[[128 120 131 121 124]
 [120 135 123 147 148]
 [123 134 131 128 151]]
->
[[123 134 131 128 151]
 [120 135 123 147 148]
 [128 120 131 121 124]]

[[136 118 126 127 112 136 107 122 149 103 138 120]
 [150 150 142 133 148 138 134 139 140 132 145 103]
 [125 118 107 123 136 119 106 145 129 141 122 103]
 [130 145 122 151 127 120 107 108 129 129 102 153]
 [145 128 145 108 115 116 135 130 145 139 143 137]
 [143 152 129 152 124 103 134 141 134 113 110 110]]
->
[[143 152 129 152 124 103 134 141 134 113 110 110]
 [145 128 145 108 115 116 135 130 145 139 143 137]
 [130 145 122 151 127 120 107 108 129 129 102 153]
 [125 118 107 123 136 119 106 145 129 141 122 103]
 [150 150 142 133 148 138 134 139 140 132 145 103]
 [136 118 126 127 112 136 107 122 149 103 138 120]]

[[116 134 133 121 123 130 146 110 144 127 136 129 126 118 132 137]
 [144 134 115 133 127 131 111 139 133 131 126 114 128 135 121 117]
 [150 128 123 139 133 133 140 127 129 127 125 114 114 124 134 128]
 [136 127 129 130 131 134 123 112 123 125 128 110 125 124 138 127]
 [138 136 116 136 132 132 139 127 146 145 130 118 121 118 122 136]
 [146 123 139 136 123 117 152 142 113 122 117 142 112 135 142 135]]
->
[[146 123 139 136 123 117 152 142 113 122 117 142 112 135 142 135]
 [138 136 116 136 132 132 139 127 146 145 130 118 121 118 122 136]
 [136 127 129 130 131 134 123 112 123 125 128 110 125 124 138 127]
 [150 128 123 139 133 133 140 127 129 127 125 114 114 124 134 128]
 [144 134 115 133 127 131 111 139 133 131 126 114 128 135 121 117]
 [116 134 133 121 123 130 146 110 144 127 136 129 126 118 132 137]]

[[123 121 126]
 [127 120 120]
 [119 107 109]
 [120 109 114]
 [117 104 110]]
->
[[117 104 110]
 [120 109 114]
 [119 107 109]
 [127 120 120]
 [123 121 126]]

[[149 140 104 141 152]
 [119 106 138 114 133]
 [118 138 113 107 153]]
->
[[118 138 113 107 153]
 [119 106 138 114 133]
 [149 140 104 141 152]]

[[127 135 134 102]
 [129 124 123 143]
 [121 123 123 136]
 [126 132 129 112]]
->
[[126 132 129 112]
 [121 123 123 136]
 [129 124 123 143]
 [127 135 134 102]]

[[109 119 119 126 119 122 144]
 [110 116 131 138 154 145 113]
 [108 121 129 127 129 128 114]
 [111 122 121 124 113 117 151]
 [108 122 127 122 113 117 134]
 [110 119 132 136 151 142 113]
 [107 119 124 127 129 128 120]
 [107 120 121 124 120 121 123]
 [112 117 129 137 148 141 132]
 [108 116 121 128 129 130 133]]
->
[[108 116 121 128 129 130 133]
 [112 117 129 137 148 141 132]
 [107 120 121 124 120 121 123]
 [107 119 124 127 129 128 120]
 [110 119 132 136 151 142 113]
 [108 122 127 122 113 117 134]
 [111 122 121 124 113 117 151]
 [108 121 129 127 129 128 114]
 [110 116 131 138 154 145 113]
 [109 119 119 126 119 122 144]]
---
[[140 134 147 103 123 128 117 117 125]
 [137 124 139 107 130 127 128 129 128]
 [128 121 128 127 133 119 122 138 131]
 [126 124 128 134 130 131 139 126 126]
 [137 125 128 106 130 128 114 128 128]
 [131 121 133 120 132 128 128 129 127]
 [128 128 136 119 127 133 125 123 128]]
->
[[140 134 147 103 123 128 117 117 125]
 [128 121 128 127 133 119 122 138 131]
 [137 125 128 106 130 128 114 128 128]
 [128 128 136 119 127 133 125 123 128]]

[[110 134 115 144]
 [130 149 126 147]
 [132 127 148 144]
 [147 122 140 111]
 [141 145 137 142]
 [116 110 119 113]
 [126 149 114 139]
 [111 114 136 143]
 [124 110 123 107]
 [130 113 126 105]
 [138 152 125 138]
 [116 139 119 146]]
->
[[110 134 115 144]
 [132 127 148 144]
 [141 145 137 142]
 [126 149 114 139]
 [124 110 123 107]
 [138 152 125 138]]

[[136 124 121 121 127 125 127]
 [137 126 128 110 132 126 142]
 [130 131 118 134 134 129 103]
 [125 126 123 144 129 133 133]
 [126 129 128 131 130 129 126]
 [136 130 121 116 136 126 113]]
->
[[136 124 121 121 127 125 127]
 [130 131 118 134 134 129 103]
 [126 129 128 131 130 129 126]]

[[133 131 121 126 126 128 129 135 114 121 120]
 [150 123 151 151 153 152 116 140 134 150 137]
 [125 127 124 124 124 124 127 126 124 124 124]
 [146 139 140 151 143 143 125 139 116 134 146]]
->
[[133 131 121 126 126 128 129 135 114 121 120]
 [125 127 124 124 124 124 127 126 124 124 124]]

[[127 125 144 136]
 [141 120 127 132]
 [135 129 149 136]
 [113 149 142 125]
 [143 125 121 138]
 [142 123 127 142]
 [133 130 127 146]
 [142 114 129 139]
 [130 132 137 123]
 [140 125 122 134]]
->
[[127 125 144 136]
 [135 129 149 136]
 [143 125 121 138]
 [133 130 127 146]
 [130 132 137 123]]

[[114 128 123 123 117 120 135 129 113 115 152]
 [106 105 122 148 125 126 133 147 137 127 143]]
->
[[114 128 123 123 117 120 135 129 113 115 152]]

[[130 153 138]
 [150 115 135]]
->
[[130 153 138]]

[[132 127 131 125 118 130 130 128 133]
 [108 128 115 126 151 111 110 117 109]
 [126 132 127 135 136 128 129 131 127]
 [129 131 129 134 132 130 132 132 129]
 [141 134 138 138 117 140 143 139 144]
 [134 131 132 134 126 135 136 135 134]
 [128 125 128 123 124 127 126 125 128]]
->
[[132 127 131 125 118 130 130 128 133]
 [126 132 127 135 136 128 129 131 127]
 [141 134 138 138 117 140 143 139 144]
 [128 125 128 123 124 127 126 125 128]]

[[117 110 115 109 110 143]
 [124 108 107 114 117 114]
 [120 128 125 126 127 130]
 [144 122 140 118 116 122]
 [145 123 141 119 116 122]
 [127 138 127 140 140  99]
 [129 136 128 138 137 100]
 [127 123 121 125 127 118]]
->
[[117 110 115 109 110 143]
 [120 128 125 126 127 130]
 [145 123 141 119 116 122]
 [129 136 128 138 137 100]]
